In the data rows, the value 128 means zero.
Some points, one per row:
[112 107 105 137 125 102  96 124 114 152 124  92 127  92 113 136 140]
[162 182 153 144 148 180 177 110 162  94 112 172 137 154 121  86 103]
[ 95  54  89 136 108  94  38 113  89 177 167  71 124  86 131 172 136]
[103 101 119 125 135 121 105 138 124 118 120  97 147  98 160 128 117]
[106 109 138 110 115 133 100 127 101 129 155 118 121 121 105 175 118]
[160 189 178 142 175 151 194 108 162  85  89 196 135 138 124  88  88]
[112  99 137 106 110 105  98 117 123 131 151  96 113 119 123 168 124]
[113 115 100 129 112 107  84 105 120 160 145 115 155 118 117 138 125]
[ 90  15 104 114  94  72  47 152  57 199 167  55 144  84 136 192 143]
[128 148 131 103 126 107 116 154 105 156 145 102 121 115 106 148 124]
[ 90  83 101 115 101  82  34 100  70 159 164  89 170 123 147 218 125]
[161 163 158 137 144 145 207 107 195  69 116 190 129 139 132  69 130]
[149 144 114 116 132 131 176 137 176 105  92 138 124 152 125 112 161]
[122  87 112 127 128 129  92 120 108 166 167  82 131 123 108 154 131]
[141 129 109 136 105  97  97 143 111 141 160 101 134 126 123 148 135]
[131 108 114 126 134 113 121 124 111 128 145 118 118 123 115 130 126]
[107 135 108 137 124 140 131 166 128 137 137  97 129 133 114 131 120]
[147 188 181 128 164 181 203 169 160  98 123 178 120 159 105  66 113]
[115 141 123 143 125 122 113 123  98 138 120 112 132 121 108 152 123]
[132 169 156 147 134 156 141 117 119 107 108 164 136 135 107 135 133]
[129 132 126 121 117 122 103 134 121 151 125 120 133 106 158 122 126]
[194 193 173 148 136 168 214 135 179  70 118 201 122 191 127  49 125]
[104  72 116 108 105 113  86 123 100 155 153  81 107 110 120 187 132]
Here are 10 more points, each followed by its number:
[ 95 178 105 146 122 142 111 136 116 123 112 122 159 132 129 143 135] 0
[ 99  90  93 128 105  93  63 129 103 180 140  56 113  88 122 176 120] 1
[117 154 132 158 148 135 175 141 121 138  99 151 106 125 137  95 137] 2
[120 126 126 104 159 109 110  83 136  91 141 147 138 160 126 166 133] 3
[112 110 125 136 127 130 117 175 112 142 140  93 135 110 137 137 127] 4
[ 80  17  81  99  94  88   3 127  44 203 198  19 111  99 119 238 137] 5
[117 129 117 142 117 135 124 151 112 141 145  87 143 136 107 120 143] 6
[139 177 156 130 155 144 187 127 140  92  78 198 118 146 142  76 118] 7
[132 178 157 149 145 163 185 151 172  96 102 151 133 161 118  75 132] 8
[147 134 127 122 121 125 157 109 153 103 117 146 142 161 115 119 166] 9
Which two of these numbered points are nearest to each point below, ignoring the direction in which the first points spread most? Their numbers follow each, nearest first.
[125  64  99 109 118 128  90 129 122 159 177  78 104 123 118 165 140] > 5 1
[136 204 168 144 160 162 206 122 167  93  75 218 129 159 144  65 119] > 7 2
[126  92 116 116 126 154 113 133 122 128 130 106 113 135 103 154 116] > 5 1
[125  76 115 104  96 127  72 119 107 149 154  87 117 116 128 176 134] > 5 1
[180 218 165 151 149 151 227 140 163  90 115 218 117 170 145  54 137] > 2 7
[108 124 119 124 119 135  98 184 118 155 141  73 123 119 114 139 111] > 4 8
[136  94 137 109 142 124 125 146  98 134 142 118 127 138 145 116 145] > 4 5
[ 73  52  78 121  91 119  49 155  74 192 180  18 147 105  98 179 150] > 6 8
[137 111 111 122  89 114 100 141  86 143 174  91 117 129 115 148 152] > 6 5
[151 159 137 132 135 165 201 112 168  75 105 168 126 167 107 105 153] > 9 5
[155 155 158 121 171 109 168  73 146  85 107 188 161 172 148 127 104] > 3 7
[135 132 128 132 133 152 129 131 136 100 133 155 117 138 131 141 122] > 5 7
[186 231 201 153 192 183 255 120 209  42  68 255  97 155 153  17 107] > 7 2
[174 167 140 128 145 157 198 127 182  59  87 176 142 182 130  90 142] > 9 8
[122  92  85 113 117 115  95 122 132 123 129  97 121 119 136 139 175] > 9 8
[142 172 140 139 123 145 137 132 148 123 122 146 101 109 104 109 117] > 1 8
[135 144 160 121 155 153 161 142 139 134  95 174 134 147 139  93 118] > 7 8
[115 123 110 133 107 112 105 131 120 171 142  73 127  81 115 163 122] > 1 8
[104 100 110 125 109 115  82 122 111 174 153  84 108  99 112 143 104] > 1 5
[176 255 213 159 206 226 255 142 211  32  69 255 153 215 120   0 121] > 8 6
[121  97 104 119  99 116 105 114 113 139 135 106 143 126 151 162 134] > 9 7
[154 147 123 110 170 117 148  86 151  96 112 180 152 166 141 112 109] > 3 7
